Each named move below is a turn or a mirror, shown by a few rows before and after it. Which moves, in which order, take the first row of each later pair to the second? The first pair is answered.
vig (before |-> after):
[ 2.84  0.62 -3.58  0.60 -0.40 -1.64 -1.78 -2.36 -1.07  0.11 -1.73 -0.93
 -0.27 -1.81 -0.01 -0.87  1.20 -1.03  1.78  0.15 -1.15  1.28 -0.76  0.09
 -0.44 -0.86  3.64 -2.57 -0.75  0.84] |-> [ 3.72  1.52 -4.09  0.65  0.14 -2.12 -1.33 -1.41 -0.93  0.67 -0.72  0.04
  1.03 -2.35 -0.71 -0.61  1.44 -0.41  1.56  0.20 -0.30 -0.12 -1.47  0.06
 -1.69 -0.19  3.34 -1.45 -0.41  0.67]
[-2.57  0.48 -0.78 -2.72  1.54 -2.61  0.08 -0.48  0.12 -4.25 -0.36 -1.27
 -2.05 -1.15 -1.59 -3.42  1.03 -0.23  4.86 -1.59  0.30  0.38  1.08  0.38
 -1.35  1.06 -3.94 -0.87  0.75  0.10] |-> [-2.15  0.95 -1.06 -2.76  1.84 -2.89  0.27  0.06  0.18 -4.04  0.16 -0.77
 -1.47 -1.45 -1.94 -3.37  1.16  0.04  4.80 -1.61  0.74 -0.29  0.70  0.42
 -1.95  1.38 -3.99 -0.32  0.92  0.02]
[ 1.97 -1.12 -1.68  1.46 -2.26  0.29 -0.84 -1.55 -0.65 -1.02 -2.80 -0.93
 -1.74  0.41  2.79  0.18 -0.97 -1.35  1.34  2.09 -2.79  2.40 -0.02 -1.05
  0.94 -1.25  2.95 -3.66 -0.16 -0.17] |-> [ 4.48  2.10 -3.28  1.20 -0.56 -1.32  0.73  1.57 -0.13  0.54  0.47  2.30
  2.34 -1.50  0.52  0.85 -0.17  0.56  0.63  2.17  0.00 -2.03 -2.18 -1.23
 -3.00  0.77  1.96 -0.03  0.93 -0.58]
zasur (before |-> after):
[ 0.93  0.07 -3.25  1.07  0.24 -1.94  1.02 -0.19  1.65  0.87 -0.19  0.93
 -0.49 -1.83  0.88  0.45 -0.19  0.08  2.04  0.47  0.87 -1.12  0.96 -0.05
 -1.47 -1.87  0.33 -0.74  0.78  0.21] |-> [-1.33 -1.66  0.70  0.63  1.13 -0.69  0.58 -2.16  1.00  1.32  2.41 -0.85
 -0.81 -0.58 -1.15 -0.71  1.90 -0.85 -1.17 -1.25  0.15 -0.45  0.56 -0.53
 -0.18 -0.37 -1.29 -1.09  0.25 -2.15]
[-2.80  0.73  3.46 -2.69  1.74  0.26 -0.11  2.64  1.02 -0.73 -0.13  0.69
 -0.16  2.53 -1.54  0.34 -1.83  2.23 -2.03 -2.66  2.97 -2.10  1.55  1.62
  1.95 -0.36 -2.63  3.47  0.14  1.93] |-> [-1.88  1.62  1.67 -2.55  1.22 -0.24  0.07  3.62  1.13 -1.17 -1.35  1.55
  0.18  2.00 -0.63  0.77 -2.84  2.74 -0.55 -1.80  3.20 -2.26  1.71  1.84
  1.34 -0.91 -1.91  3.70  0.22  3.17]
[-2.31  1.14  2.66 -1.54  1.46 -0.63 -0.71  0.96  0.92 -0.77  0.39  1.57
  0.30  1.42 -1.68  0.71 -0.63  1.89 -0.58 -0.90  3.00 -1.79  1.30  1.70
 -0.20  0.05 -2.43  2.78  1.21  1.28] |-> [-2.02  1.60  2.05 -1.57  1.18 -0.75 -0.77  1.33  0.89 -1.06 -0.23  2.01
  0.42  1.35 -1.31  0.77 -1.01  2.10  0.06 -0.50  3.06 -1.81  1.25  1.73
 -0.52 -0.03 -2.13  2.96  1.19  1.81]
[ 0.68 -1.97  0.12  0.62  1.26  0.65 -2.40  1.30 -0.36 -0.41  0.33 -0.69
 -0.24  3.09 -1.05  1.30  1.36  1.62 -2.64  0.81  1.31 -2.01  0.10  0.31
 -0.02 -1.24 -0.62  0.12 -0.68 -0.58] |-> [ 0.53 -1.07 -0.37  0.04  0.64  1.10 -2.70  2.05 -0.95 -1.34 -0.44 -0.18
  0.44  3.39 -0.84  0.66  0.92  2.09 -2.30  1.25  1.03 -1.39 -0.37  0.36
  0.05 -0.59 -0.04  0.57 -1.08  0.20]
geso (before |-> after):
[ 4.04  0.30 -0.37  2.24  0.55 -0.10  0.53  0.56  0.63  1.23  1.36  1.18
  0.94 -2.38  1.62  1.78 -0.30  0.95 -2.31  1.18 -1.54 -1.35 -1.67 -3.15
  0.58 -1.72  0.14  0.07 -0.13 -0.42] |-> [ 1.30  0.71 -1.97  1.41  1.28 -3.67  0.98  0.52  2.11  0.36  1.13  3.56
 -0.51 -1.27  1.33 -1.77  1.13  1.27  1.16  0.84 -0.17 -0.14  1.23 -0.47
 -1.84 -2.38 -1.34 -0.44 -0.63  1.06]
[ 1.95  0.52 -0.25  1.20  0.50  0.47  0.49  0.79 -0.47  0.69 -0.01  0.45
  1.08 -0.97 -1.28  0.55  0.47 -0.42 -0.37  0.95  0.21 -0.91 -0.82 -0.14
 -0.71  0.13  0.32  0.77  0.00 -0.42] |-> [ 0.63  0.60 -0.53  0.85  0.78 -0.83  0.64  0.68  0.12  0.28 -0.02  1.19
  0.48 -0.36 -1.55 -0.89  1.10 -0.37  0.78  0.73  0.72 -0.37  0.40  0.91
 -1.44  0.00 -0.45  0.56 -0.26  0.17]
[ 0.51 -0.34 -2.29  2.32  0.45 -1.62  0.46 -1.28  2.43  2.46 -1.13 -0.80
 -2.20  0.91  1.65  0.35  0.68 -1.66  2.94  0.22 -0.07  1.60  0.13 -0.87
 -0.38 -3.40  0.40 -2.91  1.87  0.17] |-> [-2.65 -1.20  0.91  0.94  1.20 -1.16 -0.02 -1.74  2.45  1.80 -0.53 -1.59
 -2.80  2.82  0.22 -0.88  1.27 -1.67  1.26 -1.35  0.22  2.30  1.12  0.11
  1.03 -2.62 -1.44 -2.45  1.25  0.00]
Pairs:
Each pair is two moves apart.
[-0.52  2.57  0.07  1.51 -1.32 -0.65 -0.79  1.35 -2.19 -2.32  0.03  2.38
 -1.36  2.76 -0.09 -1.20 -0.91 -1.14  1.23 -1.68 -0.17  1.76 -1.15 -0.22
  3.92  0.21 -0.04 -0.65  0.88  0.58] |-> [-0.01  0.50  0.63  2.85  0.02 -1.90  0.13 -0.12 -0.46  0.05  1.64  1.27
 -2.79  1.68 -0.35  0.53  0.16 -2.07  0.76 -2.56  0.66  0.13  0.00 -0.04
  3.64 -1.82 -1.14 -1.71  2.10 -1.10]	zasur, zasur
[ 2.97 -0.94 -1.57 -1.24  2.49 -0.62  1.14  1.37 -1.03  0.39  1.40  1.16
  1.53 -1.65 -0.34  3.39  0.52 -0.20 -0.27  1.28  0.72 -1.22 -4.47 -0.77
 -1.58  0.25  2.97  1.19  0.85 -2.41] |-> [-1.15 -1.96 -0.31 -2.28  3.87 -3.26  1.46 -0.01  0.08  0.19  2.79  2.11
 -0.29  0.21 -1.94 -0.37  3.08 -0.51  0.85 -0.32  1.78  0.11 -1.71  1.50
 -2.82  0.19  0.34  0.45  0.19 -2.51]	geso, zasur
[-3.51  1.34  0.70 -0.65 -1.27  0.53 -0.18  0.72  1.88 -0.82 -2.05 -0.65
 -2.56  2.14  2.44  0.02  1.13  0.98  0.47 -1.07  1.04  1.88  1.82  2.04
  3.52 -1.04  0.48  0.96 -2.39  1.84] |-> [ 0.89  2.16 -2.32  1.13 -2.29  1.21  0.20  1.39  1.45  0.18 -2.49 -0.65
 -1.44 -0.37  4.16  2.66 -0.05  0.79  1.19  0.79  0.26  0.69 -0.11  0.19
  2.60 -1.57  2.98  0.54 -1.58  1.49]	geso, geso
[ 1.09 -0.35 -2.77  0.71 -0.62 -2.75 -0.06 -1.72  0.80  0.00 -1.14 -0.73
 -3.32 -0.78  2.30  1.14 -0.54 -0.86  2.46  0.29 -2.13  0.28  0.67 -0.05
 -0.24  0.17 -0.04 -1.39 -0.66  0.84] |-> [-2.18  0.09  0.04 -1.24  1.16 -3.70  0.14 -1.00  1.32 -0.26  0.94  0.37
 -2.58  0.95 -0.41 -0.80  0.93  0.02  0.83 -1.67 -0.28 -0.60  1.39  1.53
 -0.72  1.79 -3.02  0.80 -0.98  0.88]	vig, geso
[-3.52 -1.37  2.08 -0.17 -0.29  0.70 -0.11 -0.78  1.18 -1.01 -1.71 -1.53
 -2.34  1.30  0.18 -0.82 -0.77 -0.98  0.83 -1.41 -1.08  2.75  2.49  1.16
  2.97 -2.50 -0.12 -1.62 -0.39  1.23] |-> [-1.12  1.92  1.28 -0.58  1.90 -0.81  1.46  2.42  1.52  0.96  2.84  1.77
  2.28 -0.57 -2.98 -0.35  0.74  1.01 -0.88 -1.84  1.98 -2.30 -0.19  0.87
 -1.34  0.28 -1.72  2.48  0.85  0.10]	vig, zasur
[ 0.45 -0.43  0.49 -0.18 -0.25 -0.72  0.34  1.16  1.20  1.17 -1.14 -0.62
 -0.99 -0.91  1.44  4.71 -2.78  0.06 -0.48 -0.18 -1.74 -2.58 -0.36 -1.63
  1.84 -2.29  1.25  0.48  1.36 -1.09] |-> [-3.81 -0.77  1.66 -1.78  0.79 -2.81  0.30  0.69  2.19  0.06 -0.99  0.55
 -2.44  1.17  0.18  1.29 -1.36  0.22  0.76 -1.58 -0.47 -1.22  2.29  0.88
  1.20 -2.21 -1.11  0.46  0.61 -0.12]	geso, geso
[ 0.60  0.51 -0.76  0.58  0.76 -2.22  1.23 -1.39 -0.19  1.47  3.25  1.23
  0.31 -1.17 -1.44 -1.88  2.85 -0.42  0.35  0.34  0.10 -0.41 -0.74 -0.74
 -4.10  0.82 -0.86 -0.94  0.26 -2.32] |-> [-0.43  1.02  1.16 -0.60  0.06 -0.07  0.14 -1.03 -1.92  0.06  2.98  0.63
  1.35  0.05 -2.00 -2.68  2.42 -0.17 -1.48  0.04 -0.96  0.73 -2.03 -1.44
 -2.59  2.83 -0.55 -0.01 -0.64 -2.24]	zasur, geso
[ 3.80  1.22  0.78  0.81  1.47  2.20  0.35  0.65 -0.99 -0.69  3.51  0.75
  3.67  2.33  0.59  1.71 -2.31  0.27 -0.11  0.83 -3.17 -3.96 -4.59  0.84
 -0.26  1.17  2.39 -0.37 -1.21  1.91] |-> [ 2.61  0.15 -1.83  1.35  0.31  0.50  0.20 -0.93 -0.35 -1.84  0.73  0.85
  0.52  2.97  2.92 -0.34 -2.36 -0.75  4.08  1.77 -4.16 -0.79 -1.90  2.03
 -0.57 -1.17  3.36 -3.44 -1.85  3.39]	vig, geso
[-1.80 -0.67  1.33 -1.07 -1.17 -1.03  1.74  0.50  1.66  0.18 -2.03  3.18
 -1.96  2.60 -1.58 -1.76  2.88 -2.48  3.51 -3.04  0.45 -0.11  1.08  2.64
 -3.05 -0.42 -0.07 -1.06 -1.45  0.83] |-> [-1.35 -1.37  5.69 -1.46 -1.05  2.63  1.09  0.50  0.26  0.74 -0.80  0.61
 -0.51  2.81 -2.74  0.88  2.19 -2.57 -1.58 -4.05 -0.34 -1.46 -1.24  0.68
  0.24  1.17 -0.28  0.43 -1.25 -0.88]	vig, geso
[-1.28  0.72 -3.59  1.04  0.30 -3.56  1.41  3.02  2.34 -1.10 -1.44  2.21
 -0.20  1.34  1.35 -0.32 -0.99  0.21  2.38  0.80  0.75 -1.51  2.41  0.82
 -1.85 -0.44 -0.63  0.99  1.74  1.08] |-> [-1.28 -2.47  1.65  1.94  1.49 -0.72  1.24  0.38  1.85  1.47  2.04 -1.74
 -0.48  1.31 -0.42  2.32  0.43 -1.48 -3.12 -1.16 -0.26 -2.74  1.02 -1.17
  1.05  0.17 -1.78  0.58  2.52 -3.08]	zasur, geso
[-1.47  0.15 -1.74  1.26 -0.48 -1.39 -0.69 -2.60  0.14  0.00  0.10  2.79
 -2.13  0.68 -0.53 -4.85  2.34 -0.71  2.08  0.08 -1.32  2.21  0.96  0.26
 -2.12  2.56  0.92 -1.92 -1.58 -0.81] |-> [-0.14  0.99 -3.14  1.61 -0.15 -2.28 -0.04 -1.67  0.73  0.60  0.34  3.78
 -1.48 -0.22 -0.46 -4.05  2.01 -0.21  2.76  0.46 -0.33  0.84  0.84  0.29
 -3.29  2.20  1.01 -1.22 -0.89 -0.41]	zasur, vig
[-2.74 -1.65  1.87  0.94  1.61 -0.82 -0.43 -1.35  0.39  0.91  0.96  0.11
  0.01  2.55 -1.28  1.88  0.04  0.40 -2.59 -0.97 -0.67  0.50  0.26  0.64
 -1.48  1.12 -0.50  0.49 -1.72  0.45] |-> [ 0.43 -1.03  0.27  2.13  1.06  0.02 -0.13 -0.76 -0.02  1.76  0.90  0.03
  1.22  0.85 -0.46  3.94 -0.81  0.54 -2.83  0.20 -1.07 -0.75 -1.47 -0.86
 -1.90  1.10  1.12  0.64 -1.07 -0.01]	vig, geso
[-2.05 -0.08  0.58 -1.65  1.43 -0.19 -0.27 -0.51  0.18 -0.82  0.73  1.68
  0.22  0.47 -1.02 -2.18  0.76  0.47 -0.36 -0.55  1.52  0.01  0.34  1.19
 -1.02  0.72 -1.69  1.59 -0.16  0.43] |-> [-0.73 -1.21  1.99 -1.04  0.48  2.64 -0.98 -1.35 -0.94 -0.62 -0.04 -0.78
  0.05  0.16 -0.11  0.05 -0.50 -0.20 -2.52 -0.27 -0.26  0.34 -1.06 -0.62
  1.71  0.63 -0.39  0.96 -0.05 -0.44]	geso, vig
[-1.30 -0.08  1.89  0.04 -0.34  1.85 -1.73 -0.08  0.94 -0.47  0.38 -1.20
  1.13 -0.29 -1.46  0.31  1.33 -1.52 -3.67 -0.13  0.08  0.08  0.53  0.29
  0.26 -0.34 -1.10  1.72  0.01 -1.77] |-> [-0.89  1.55 -0.09 -0.51 -1.76  2.24 -2.21  1.39  0.20 -2.35 -2.22 -0.08
  1.64 -0.16 -0.09 -0.16 -0.41 -0.71 -1.85  1.19 -0.45  1.21  0.38  0.43
  0.24 -0.18  0.48  2.09 -0.68  0.35]	zasur, vig
[ 0.09  2.00  3.11 -2.77 -0.31  5.00  0.36  3.53 -4.23 -0.69 -2.58  1.73
  1.86  1.04 -1.98 -0.23 -1.28  2.42 -2.39  1.04 -0.23 -0.26 -1.38 -0.81
  2.20  1.78 -0.54  2.65 -0.66 -2.36] |-> [ 4.56  0.10 -1.38  1.06  1.13  0.71  2.78  1.84 -0.68  3.90 -0.78  1.95
 -0.37 -2.96 -0.46  3.30  0.05  0.98  0.89  1.76  1.48 -3.60  0.37 -0.65
 -1.22 -3.06 -0.37 -0.12  2.21 -4.12]	geso, zasur
[-1.40  2.02  0.04  0.03 -1.29 -2.87 -0.68  2.51  2.07  0.06 -0.53  0.70
 -0.41 -0.50  0.77  3.17 -0.71  2.65  1.20 -2.84  3.33 -0.66 -0.72  1.46
 -1.32 -2.94  0.06  1.51 -1.36  2.38] |-> [-3.20  0.74  2.88 -0.56 -1.27 -1.46 -1.42  1.52  1.54 -0.36 -0.79 -0.96
 -1.19  0.90  0.36  3.06 -0.85  2.21 -0.66 -3.77  2.49  0.46 -0.41  1.41
  1.03 -2.64 -0.55  1.33 -1.84  1.93]	geso, vig
[ 1.21 -0.32 -0.35  1.35 -1.22  1.77 -0.51 -0.76  0.13 -0.13 -1.30 -1.04
 -0.37 -0.33  1.58  3.50 -1.79 -0.09 -1.15  0.47 -0.28  0.06 -0.79 -1.14
  1.45 -1.00  0.71 -0.51  0.24 -0.60] |-> [ 0.49 -0.12  0.43  0.78 -1.44  2.39 -0.91 -0.77 -0.53 -0.78 -1.21 -1.10
 -0.02  0.27  1.23  2.71 -1.64 -0.02 -1.84  0.19 -0.70  0.80 -1.21 -1.24
  1.83 -0.04  0.65 -0.33 -0.32 -0.78]	zasur, zasur
[ 1.47  1.41 -2.61  0.81  0.61 -2.96  1.93  1.49  0.49  1.07  1.14  1.38
  0.34 -1.79  0.43  0.90  1.42  0.28  1.23  0.55  1.10 -1.82 -0.34  0.08
 -3.20 -0.52 -0.15  0.29  1.30 -1.03] |-> [-1.27  2.08  0.28 -1.24 -0.23 -0.26  0.43  1.42 -2.17 -1.30  1.57  0.89
  1.68  0.62 -1.01 -2.03  2.02  0.54 -1.24 -0.07 -0.56  0.81 -2.09 -0.52
 -1.70  3.22 -0.30  1.27 -0.67 -1.30]	zasur, zasur
[ 2.25  0.73 -1.66  1.13  1.18  0.18  0.55 -0.46  1.15  1.86  0.76 -0.05
  2.19 -0.81 -0.50 -0.37 -0.27 -0.32 -2.04  0.70 -0.58  0.81 -2.52 -2.08
  0.25  2.82  1.67  1.69  2.21 -3.17] |-> [ 0.62  1.46 -3.59  0.59  1.35 -2.39  0.82 -0.12  2.01  0.97  0.08  2.02
  1.28 -0.26 -0.45 -2.96  0.46  0.13  1.01  0.85  0.35  1.70 -0.57 -0.13
 -1.78  2.34  1.01  1.39  1.79 -1.62]	zasur, geso
[-0.84  0.61 -2.54  1.17 -0.28 -0.19  0.47 -1.87 -0.57  1.51  1.82  1.01
 -3.05 -0.83  3.93  0.15  2.11 -1.84  2.95  0.12 -1.26  2.51  2.03 -1.50
 -2.04 -0.85  0.51 -2.26  1.37 -0.60] |-> [-1.62  0.85 -0.30  0.49  0.79  0.36  0.62 -1.85 -1.22  2.18  4.92  1.16
 -1.44 -0.54  1.46 -0.69  3.93 -1.56  0.30 -1.14 -0.75  1.38  0.61 -2.02
 -2.60  1.57 -0.92 -0.89  1.26 -2.32]	vig, zasur
